In the data rows, zero lies at 4.5, halfway between 4 and 5.
Some points:
5 6 4 7 3 3 5 4 7 6 5 7 2 3 3 4 3 4 6 7 6 5 4 5 5 6 4 3 4 6 7 6
6 8 3 6 9 3 4 4 3 7 7 3 4 4 4 7 3 3 7 8 6 2 3 4 5 5 4 5 6 4 5 3
3 6 3 3 4 2 2 5 4 3 8 5 6 6 2 5 6 4 2 7 1 2 4 2 5 4 5 4 4 3 3 5
4 5 2 6 4 3 4 7 5 3 3 5 1 3 5 5 6 5 4 3 3 2 6 4 3 5 5 1 5 3 1 6
4 5 4 3 6 6 4 4 5 3 3 4 5 3 4 5 7 2 7 5 5 7 3 8 5 5 4 7 5 4 6 4
1 6 6 3 5 3 3 3 2 6 3 6 5 6 3 4 3 5 3 7 6 4 7 3 2 6 6 4 4 5 3 0
1 3 7 2 5 6 4 6 3 4 3 6 4 1 6 5 1 4 5 6 0 7 6 4 3 6 6 3 2 6 6 5
6 4 1 3 3 6 4 4 8 8 2 8 5 4 5 1 5 4 4 5 4 4 7 4 6 5 4 6 7 7 5 3
3 7 2 5 7 3 4 4 5 0 5 7 4 6 3 3 9 3 6 6 2 5 5 5 6 4 7 4 5 4 5 4
5 6 7 5 3 7 4 6 4 6 2 5 5 4 2 1 6 8 0 2 5 6 5 4 6 4 6 4 2 4 5 5
2 5 4 4 6 4 5 3 7 4 7 7 4 6 3 5 0 2 7 6 8 2 7 8 5 2 5 4 4 4 7 5
2 3 4 5 6 2 6 4 6 6 4 6 1 3 5 6 7 4 6 6 5 3 4 5 3 4 4 3 5 4 7 3
8 7 5 4 6 2 5 4 6 6 6 8 4 3 6 7 5 2 5 6 5 5 3 4 4 3 7 4 6 6 5 5
2 4 7 6 3 3 4 8 7 4 4 3 0 8 7 7 6 5 8 3 3 7 5 6 3 5 5 5 6 6 4 3
4 1 5 3 4 3 5 6 6 6 6 2 6 4 6 1 4 2 4 6 7 6 8 3 2 6 8 6 5 3 5 2
4 5 5 3 4 4 5 2 4 5 4 3 4 5 5 4 5 6 1 7 6 4 3 5 2 5 8 5 3 7 7 1
4 4 4 6 3 4 3 3 4 1 7 3 6 5 2 4 3 4 0 6 4 8 1 3 3 5 3 6 6 7 1 7
5 4 4 4 4 4 3 2 4 6 7 9 3 5 8 4 3 7 5 5 6 3 3 2 6 3 2 3 7 5 7 7
5 4 4 5 4 7 5 8 6 6 4 4 4 4 5 6 4 6 6 7 0 7 4 1 4 4 5 3 0 2 7 4
5 5 3 8 8 7 4 4 4 4 2 2 6 4 6 4 2 5 8 3 4 4 3 7 6 5 4 3 5 2 3 1
6 5 3 7 1 6 6 5 4 3 4 6 7 3 7 7 5 4 6 2 4 3 4 7 4 4 6 3 5 4 5 3
2 7 7 3 4 2 5 2 4 5 2 5 6 4 5 3 4 3 4 4 4 3 5 5 0 6 3 3 2 2 3 5
5 3 5 5 3 2 3 6 5 5 5 4 2 2 5 6 4 5 4 4 5 5 8 7 6 6 3 4 6 5 3 4
6 4 6 3 6 9 7 5 4 4 4 2 4 9 6 4 3 6 2 5 4 5 4 2 5 7 4 4 1 4 5 7
6 2 7 6 2 5 7 3 2 6 3 6 7 4 5 4 6 4 6 4 3 6 4 4 5 2 4 5 5 3 4 2
4 6 4 3 6 9 6 5 2 6 5 3 4 4 4 5 5 7 3 7 5 6 7 3 6 5 2 5 4 4 3 2
4 3 6 3 4 7 6 6 7 3 5 2 1 2 5 3 4 4 5 6 4 5 3 6 3 9 6 4 5 6 5 6
6 6 5 3 5 5 7 5 7 4 7 2 5 4 1 5 4 5 7 2 7 4 6 3 4 3 7 4 5 6 4 4
5 3 6 6 5 4 4 2 5 4 9 8 3 3 6 2 4 7 3 2 6 7 6 4 6 2 4 5 2 4 3 5
4 8 3 6 6 5 5 5 2 6 6 6 4 3 6 6 6 5 6 6 5 1 7 5 3 4 6 5 6 6 6 8
4 3 5 2 4 5 5 6 5 6 4 3 7 5 9 3 2 2 5 6 5 3 4 4 5 3 7 6 6 3 2 4
7 3 3 1 6 5 3 7 1 4 6 5 3 6 2 3 4 6 3 2 4 7 5 3 7 6 4 6 3 4 5 3
5 3 6 5 4 5 4 5 6 2 6 4 3 5 7 5 3 9 5 2 6 4 6 3 6 7 3 8 2 3 6 4
4 4 3 2 6 1 4 2 6 4 4 5 6 6 4 7 3 5 1 5 6 5 5 4 1 8 6 3 4 2 3 2
6 6 5 6 4 3 4 5 5 3 4 2 2 6 5 4 3 6 4 3 1 4 3 2 3 4 3 4 5 4 3 6
4 4 6 5 6 5 4 8 4 5 5 3 3 3 2 6 1 7 3 5 2 5 5 5 5 6 4 2 5 4 6 5
5 2 7 5 4 6 6 4 4 4 4 5 6 5 2 4 4 4 6 2 6 6 5 3 4 3 2 4 8 3 5 5
5 0 2 5 2 3 4 5 2 4 1 3 5 5 3 3 6 5 4 6 4 6 5 6 4 1 6 4 3 3 6 6
4 3 3 6 5 5 6 1 5 3 2 3 7 5 6 2 4 6 6 4 3 4 5 8 6 3 3 5 5 5 7 7
1 5 3 7 5 3 3 3 5 5 5 5 6 0 5 5 6 5 3 2 3 7 1 6 3 4 3 7 6 3 6 6
1 5 1 5 3 5 0 3 5 5 4 2 3 4 5 5 5 1 3 3 7 4 3 2 5 3 7 2 1 4 4 7
7 6 3 3 5 4 4 4 4 1 3 6 6 0 5 5 6 1 5 3 2 6 5 5 6 4 2 2 3 4 6 3
4 4 7 4 4 4 2 3 5 4 2 5 6 5 4 0 4 3 6 6 7 2 5 1 4 8 6 7 4 5 6 1
2 4 3 3 5 4 7 5 3 5 4 5 4 4 5 9 6 2 5 2 8 4 2 6 4 5 4 8 5 5 4 4
5 6 4 2 4 4 2 4 5 5 3 2 4 4 4 2 5 1 7 3 3 4 5 5 5 2 2 6 4 6 3 6
3 2 3 3 4 7 7 8 4 7 4 4 3 5 3 6 3 8 5 8 3 4 3 6 2 6 2 4 2 3 5 6
3 6 4 5 6 4 4 3 2 5 6 2 6 2 7 2 6 3 5 1 6 5 3 7 5 3 4 6 4 4 4 4
6 4 5 7 5 7 5 7 2 8 5 6 4 7 3 6 6 3 6 3 5 6 4 3 6 4 6 7 2 4 7 4
6 9 3 7 7 8 4 7 1 7 4 5 3 5 4 5 7 4 0 4 5 4 5 3 6 6 4 5 2 2 6 4
4 4 4 6 6 3 4 5 3 5 6 5 2 5 4 4 4 7 7 4 6 1 5 8 3 2 8 4 6 5 3 7
5 5 3 5 6 4 4 2 7 5 8 3 1 6 2 4 6 5 5 6 6 5 5 3 6 3 3 4 7 5 7 1
5 5 5 3 3 5 3 3 3 2 6 3 5 5 5 3 3 7 3 3 3 4 3 3 0 4 2 6 6 6 5 5
5 5 3 5 7 5 8 5 3 6 7 5 7 4 3 5 7 5 2 4 6 5 6 4 6 7 4 3 2 4 5 6
6 5 5 3 3 4 2 0 3 5 2 4 3 2 6 5 3 6 6 7 3 3 4 5 4 7 8 0 4 4 1 3
3 4 6 4 4 3 7 4 3 4 7 2 2 7 6 6 4 4 3 4 2 3 6 6 7 7 6 3 6 9 5 3
4 0 6 5 7 7 5 6 5 6 4 4 3 7 2 6 3 6 4 5 2 5 4 4 8 6 2 1 4 4 3 4
2 3 3 5 7 4 5 7 5 0 3 4 6 3 3 8 4 6 3 3 4 1 7 2 6 5 6 6 4 5 6 6
4 4 4 4 5 3 4 5 5 4 5 3 6 2 3 4 5 0 4 1 2 2 4 7 2 3 3 6 3 3 4 6
7 5 5 6 3 3 5 4 2 6 3 5 8 8 2 4 4 5 5 7 3 7 3 7 6 6 5 4 6 2 4 4
4 2 7 4 7 3 7 6 5 5 3 4 5 3 5 8 6 6 4 4 3 6 4 4 5 5 6 9 5 6 5 6
6 0 7 5 6 4 2 5 5 5 4 4 6 6 3 5 8 5 5 6 5 4 3 8 5 2 5 4 6 3 6 3
4 8 4 4 6 2 6 3 5 7 4 1 3 2 4 7 7 5 6 4 5 6 4 3 4 1 4 4 5 6 4 4
6 5 5 7 2 4 4 4 4 5 6 3 2 3 5 4 3 3 5 3 3 6 3 5 2 5 1 5 5 5 3 4
5 5 3 9 4 2 4 5 7 5 7 6 7 7 7 4 2 5 5 5 6 5 4 6 5 3 4 2 4 3 6 6
7 2 2 7 4 3 6 4 6 6 7 6 1 6 5 4 6 6 6 4 7 5 4 4 6 5 3 8 0 5 3 5
5 5 2 3 4 7 4 8 2 6 5 7 7 8 2 4 4 6 3 3 6 6 5 3 5 6 3 3 2 7 5 4
7 7 4 3 3 5 3 3 5 2 5 3 5 4 6 5 5 1 0 4 5 3 6 2 5 4 4 7 7 1 2 6
4 5 5 5 5 6 4 2 4 3 5 4 4 4 5 3 3 2 5 4 3 5 4 5 3 1 3 5 4 6 4 2
4 5 2 4 4 2 6 5 6 3 0 2 5 4 4 3 4 6 5 5 6 2 3 2 2 6 5 5 6 5 6 1
1 5 2 5 4 7 3 7 5 4 5 7 8 2 4 8 5 3 5 2 6 4 5 6 6 4 3 8 6 5 2 1
6 4 5 2 4 6 6 5 3 4 4 3 7 6 5 3 4 6 6 5 5 4 3 5 4 4 3 2 7 3 7 9
3 4 6 5 2 7 7 5 2 3 3 6 5 4 5 3 4 5 6 4 6 6 2 5 6 3 6 3 6 3 4 4
3 6 3 5 7 5 4 6 6 3 4 4 5 4 1 4 5 4 6 7 6 5 3 5 4 2 2 2 7 9 4 4
3 3 5 3 1 5 4 3 4 5 6 3 2 6 4 5 5 3 2 4 2 5 4 8 6 9 5 5 6 3 5 5
3 3 5 5 5 5 7 5 6 6 3 4 5 5 6 7 7 4 4 5 2 4 7 5 3 7 4 3 5 7 3 4
4 6 5 3 7 5 3 4 4 1 4 2 5 5 7 4 4 4 2 4 5 6 2 6 5 4 3 4 6 3 1 8
2 3 4 6 0 2 4 7 4 5 6 3 5 4 4 5 4 4 3 4 2 2 4 5 7 5 6 3 7 5 6 3
7 3 7 4 5 6 2 5 5 2 5 4 5 7 5 7 7 2 3 3 3 4 3 7 0 6 3 4 4 7 4 4
5 6 5 5 6 1 3 7 3 6 3 6 2 4 4 6 2 4 5 5 7 5 7 7 5 2 4 5 5 6 4 5
There is one direction along which these points spread out most. Take the direction at right angles to it along which they spread out most. Go by this last direction. Where along it does each point below lie, from 0 to 99? 50 is the average, and the first point above lies past it. One standard deviation of the points above along it is 16.
5 5 6 5 5 4 3 4 6 3 4 7 6 8 8 4 4 9 4 3 5 7 5 4 6 6 6 8 1 5 4 7 50
6 5 2 4 5 5 6 6 7 4 4 7 7 4 5 6 3 5 5 2 5 0 3 7 3 4 5 6 3 4 2 5 51
3 3 8 6 5 5 4 2 7 7 3 5 5 3 4 2 6 4 3 5 5 2 8 2 3 6 5 7 4 5 3 3 45
6 2 5 7 5 6 4 4 6 5 4 5 3 4 3 5 2 3 6 6 3 4 3 3 4 6 5 4 6 6 4 8 52
7 4 6 5 0 5 5 4 5 3 6 7 4 6 7 5 4 8 3 3 8 5 7 4 7 4 5 5 3 6 6 5 64
3 7 4 4 5 5 4 4 8 6 7 2 7 4 2 7 6 5 6 6 5 7 4 6 4 3 6 3 6 6 5 4 61
3 8 7 2 4 6 8 8 6 6 2 6 1 5 3 4 3 5 2 7 1 5 4 3 8 3 2 5 3 5 4 5 57
6 4 8 6 4 3 3 6 3 3 5 4 7 5 7 3 6 5 6 7 6 5 2 3 4 5 2 5 5 4 3 6 38
3 5 4 5 4 5 2 2 3 8 6 7 6 7 6 7 3 7 5 5 6 3 5 4 7 4 5 5 4 4 2 7 66
7 6 3 3 6 5 5 4 7 4 2 5 4 6 3 5 5 5 5 5 7 4 6 1 1 4 7 4 9 2 5 3 56
6 6 6 4 1 3 5 1 3 4 2 4 7 3 3 2 5 5 8 5 6 6 6 4 5 5 5 2 4 2 3 6 37
5 4 4 2 8 4 4 3 4 8 2 6 6 3 5 1 7 3 4 3 4 4 4 4 5 6 7 4 4 6 6 2 51
